128 stands for zero in the data rows.
Here are some points, one per row:
[164 160 118 151 123  45 152 136 147 130 146  38  98 113 169  93 150 222
  87 143 110  81 128 110 113 166  98 133  84  52  45 203]
[163 152 114 116 110  74 135 204 123  80 124 107 145 205  72 135  81 193
  82 126 183 139 222  59 140 108  99 106 144 176  83 170]
[208 182 177  43 170 141 159 161 162  75  98 212 127 135 166  63 119  70
 238  65  18 177 217  76 157 191  15 152 105 154 128  43]
[ 77 114 137 116 112 154 121 119 103 164 124 102 146 107 156 162 128 112
 141 149  62 152 131 202 101 104 164 135 190 109 154 124]
[177  76 123 148 131 184  97 114 107 128 125 118 157 120  87  93  43  57
 130 156 172 231 133  75 154 115 104 119 136 133 242 113]
[135 163 148 167 104 181  86 115  92 185 103 104 157 171 121 125 139 147
 180 183 116 123 132 189 199 190 114 122 153 142 193 123]
[149 103  93  91 155 127 131 138 145  83  97 155 161 125 145 161 158  97
 178 131 140 172 133 137 117 146 125 151 146 119 145 107]
[ 52  62 171 158 136 207 129 169 123 122 112 155 111  81 178  97  91   0
 178 144 108 206 109 170  87 100 179 115 213  80 180  54]
[ 36 141 145 130 125 121 163 139 112 139  90   2 100 115 139 167 244 255
 101 161 125  39 109 228 109 127 189 132 169 214 116 176]
[114 104 110  98 124 211  45 119 118 136 109 124 131 177  85 115 144 144
 217 157  98  60 146 149 144 135 174 114 174 175 167  77]
[179 168  98 181  90 161  51 123 155 145 180 196  71  70 158 155 166  25
 195 151 190 135  72 161  30 152 153  42 180 105 104  28]
[ 89 133 109 141 128 118  46 126 158 208 185 129 124  76 167  98  47 107
 139 139  96 151 138 224 162  55  34 171 142 112 177 135]
[107 175 196 138 224 233 112 116 147 175 125 170 114 181  83 112  61  29
 113  80   0 128 134 211 138 157  81 193 142 148 197 124]
[ 66 138  85 104 104  84 180 208 140 111 121  62  68  76 124 210 255 233
 151 103 138  64 118 175 122 128 116  74 212 133  28  97]
[151 116 101 115 104  86 113 121 153 138 127 178 143 111 179  41  88  95
 122 129  97 126 170  80 179 128  46 143  29 168 113 111]
[114  77 100 102 142 182 208 101 165 104 119 160 168  80 222 110 226 122
 156  92 111 201 147  36 180 121 178 161 117  69 101 104]
[ 37 161 151 159 122 153 112 111 133 108 190 115  80  41  99 187 138 119
 130 185 101 173  86 207  71 118 162  81 173  89 120 138]
[196 114 103 171 142  48 158 113 125 134 163  98 112 139  89 255 176 255
 129 134 162  55  87 113 130 164  41 113 124 144  71 174]
[156 135 148 114 139 165 160 146 189 115  92 148 145 159 150  84 103  92
 182  43 182 132 170  10 133 142 107 119  90 140 115 101]
[156 145  60 130 123  47 175 159  81  90 149 108 124 151 122 125 203 217
 115 100 196  72 118  70 131 110 150 133 153 153  65 129]
[157 119 115 110 129 133 109  82  78 133 109 166 130 191 124  36  88 106
 120 168 172 123 171  77 110 116 120 117 156 123 132 119]
[ 84 175 127  81 154 173 163 158 197 116 121 161 106 143 144 123 193 101
 190  84 102 176 185  96 171 120 151 115 158 174  72 104]
[152 140 133 103 153 142  90 102 137 110 122 149 116 165 119 189 140  72
 180 135  94 128 118  57 144 173  94  94 127 130 115 134]
[ 75 181 108 149 115  88 102 117 117  74 178 100 143 113 185 175 171 195
  83 138 104 117 111  97 189  97 118 130 163  73  88 183]
[ 96 121 154 137  96 119 242 136 218 168 143 113 142 193 162 246 173 141
 116 128 148 140 124 158 140 142 128  96  96  43 144 200]
[ 92 171 174 179 106 204   0 103 166 197 163 138 170  72 131 115 110 120
 141 226 116 130 145 255 186  92 160 114 190 108 180 107]
[100 118  71 111 111   9 177 170 119  47 150 127 165 140 137 143 111 229
 165 115 174 117 113 151  99 102 183 150  66 181  92 146]
[118  66 143 140 165 205 117  47  71 141 104 137 132 148 117  63  40   4
 120 124 249 165 137  78 124 161 175 126 124  38 217 199]
[100 147 234  62 130 166  58  33 109 200 141 112 126 171 129 148 104 170
 107  71  69  82 159 184 175 130  74 205  75 188 154 123]
[121 106 132  74 106  86 191 148 117 142  81  81 138 132 174 255 248 185
 217 114 140 124 130  63 106 118 140 148  99 180  66 109]
[181  93  35 107 130 118 190 142  94  76  75 108  84 145  84  24 130 105
  88 143 129 138  82 114 175 107 131 161  91 143 173 102]
[ 80 125 146 131 160 117 184 143 174 114 146 182 143  62 143  96 150 169
  89  69 133 173 104  28 166 124 109 183 106  47  71 180]
[239  30 122 119 176 106 161  70 115 116 131 218 174 116 122   0  52   0
 128  55 141 123 105   0 121 171  88 154  44 116 139 174]
[ 57 172  83 166  85 216  12  73 102 190 141 116 169 146 160 105 110 125
  98 207  65  76 103 255 105  76 174 170 153 103 237  73]
[114 203 137 157  89 151  78 147 139 158 170 142  84 110 108 184 157 181
 165 134 100  74 139 207 124 107 150 100 126 105 161 144]
[ 60 119 147  99 161 114 233 173 154  85 107 123 156 134 131 212 117 137
 114  79  70 121 152 191 183 129  91 113  82 180 125 161]
[110  83 147 133  97  24 169 130 130  95 143 104 122 133  62 188 156 108
  58 107 124 107  94 108  71 134  97 116 132 160  67 151]
[203  84 149 122 156 178 137 123  97  90  80 203 132 171 139  60  23  70
  76  84 180 148 154  81 142 139 131 109 113 154 138 132]
[200 139 182 124 110 141 123 121 172 150 106 185 159 124 157 178  78 121
 133 114 105 154 155 105  79 141 140 140 111  93  51 118]
[ 89 150  97 129 167 110 200 166 109 107 113 135  89 121  87 156 211 187
 167  54 153 166 161  59 145 108  94  75 130 159  24 143]
[ 91 173 142 167  75  93 152 109 134 127 196  85 111  90  69 184  91 174
 110 141 212 115  63 236 117 102 115  66 133 127 105 129]
[237  83  69 131 112  47  35 130 111  95  52 164  90 164 191  55 173 133
 165 207  51 127 139  92 121 174 117 143 106 162 153  80]
[162 188 134 123 136  22 239 176 130 122 146  92 129 194  22 144  87 147
  92  62 169 100 129  31  96 150  92  92  52 170  28 130]
[133  70 101 125 126 183  76 162  92 101 100 151 131 114 121 110 102 144
  19 171 146 168 101  89  48 165 146  87 139 130 212 112]
[135 119  79 135 131  67 174 110 148  85 136 163 129 154 139  80 136 111
 132  87 100 144 106  73  69 175 155 111 131  89  83  87]
[107 220 151 114 155 113 139 158 160 131 132 109 135 112 108 103  80 132
  89 118  96 157 135  72 138  65 136 129 159 165  91 163]
[131  90 146 129 108 102 141 123 127 168 128 123 144  99 148 143 149 138
  90 137 114 125 109 141 112 111 179 157  99  74 145 133]
[170 107 144 120 152 159 126 128  93 118 161 131 140 140 100   0  55  93
  65 131 159 162 109 122 148 136 114 113  79 117 126 137]
[123 143 116 151 114  78 168  99 136 118  99  78 117 148 128 189 162 209
 169 155 180  83 112 221  85 108 155 120 131 128 178 180]
[106 101  88 137 127  25 127 198  59 121 134  89 143 168  96 132 155 139
 109 147 151  97  61 206 130 110 134 171  95 152 113 114]
[157 139 126  96 130 185   0 142 125 137  74 154 112  90 190  55 127  71
 204 182 115 160 158  96 174  89 168 139 228 217 236   0]
[133 133 209 153 113 154 132  81 129 173 149 146 141  89 105 108  38  60
  60  99 133 147 116 210 123  85 128 158 133 123 164 132]
[ 65 152 179 148  81 222  12  75 132 201 159 107 140 110 108 106  31 104
  82 158 147  99 106 168  92 111 154 123 111  33 143 255]
[174  98  94  87 143  56 236 157 132  66 136 125 123 107 105 211 165 184
  25 110 133 113 108  48  98 145  74 115  87 138  37 223]
[140  86 137 188 123 102 103 107  71 138 150  92 128 115  75 146 150 134
  46 164 165  64 124 200 111 119 255 145 105  89 209 119]
[156 141 124 165  95 255   2  76 131 196 149 152 112 164 155  65 151  49
 204 178  83 109 146 134 129 154 107 136 138 116 167  57]
[124  89 131 120 171  86 193 138  93 123  90  58 112  78 108 153 124 174
 113 128 172 128 131  97 153 151 185 163 152 153 116 134]
Along one direction, these points spread out more than along any other. Take the direction at right angles to it along which they spread out most. Then take the direction at right angles to both along which they spread out most. Go by this last direction. How far along it is each point below, from 0 to 99? 50 is the average, and the first point above lies past it. One standard deviation of the points above along it is 16.
[114  77 100 102 142 182 208 101 165 104 119 160 168  80 222 110 226 122
 156  92 111 201 147  36 180 121 178 161 117  69 101 104] >> 30
[114 104 110  98 124 211  45 119 118 136 109 124 131 177  85 115 144 144
 217 157  98  60 146 149 144 135 174 114 174 175 167  77] >> 29
[106 101  88 137 127  25 127 198  59 121 134  89 143 168  96 132 155 139
 109 147 151  97  61 206 130 110 134 171  95 152 113 114] >> 58
[163 152 114 116 110  74 135 204 123  80 124 107 145 205  72 135  81 193
  82 126 183 139 222  59 140 108  99 106 144 176  83 170] >> 57
[ 65 152 179 148  81 222  12  75 132 201 159 107 140 110 108 106  31 104
  82 158 147  99 106 168  92 111 154 123 111  33 143 255] >> 85
[152 140 133 103 153 142  90 102 137 110 122 149 116 165 119 189 140  72
 180 135  94 128 118  57 144 173  94  94 127 130 115 134] >> 38
[237  83  69 131 112  47  35 130 111  95  52 164  90 164 191  55 173 133
 165 207  51 127 139  92 121 174 117 143 106 162 153  80] >> 29
[ 60 119 147  99 161 114 233 173 154  85 107 123 156 134 131 212 117 137
 114  79  70 121 152 191 183 129  91 113  82 180 125 161] >> 46
[ 84 175 127  81 154 173 163 158 197 116 121 161 106 143 144 123 193 101
 190  84 102 176 185  96 171 120 151 115 158 174  72 104] >> 19
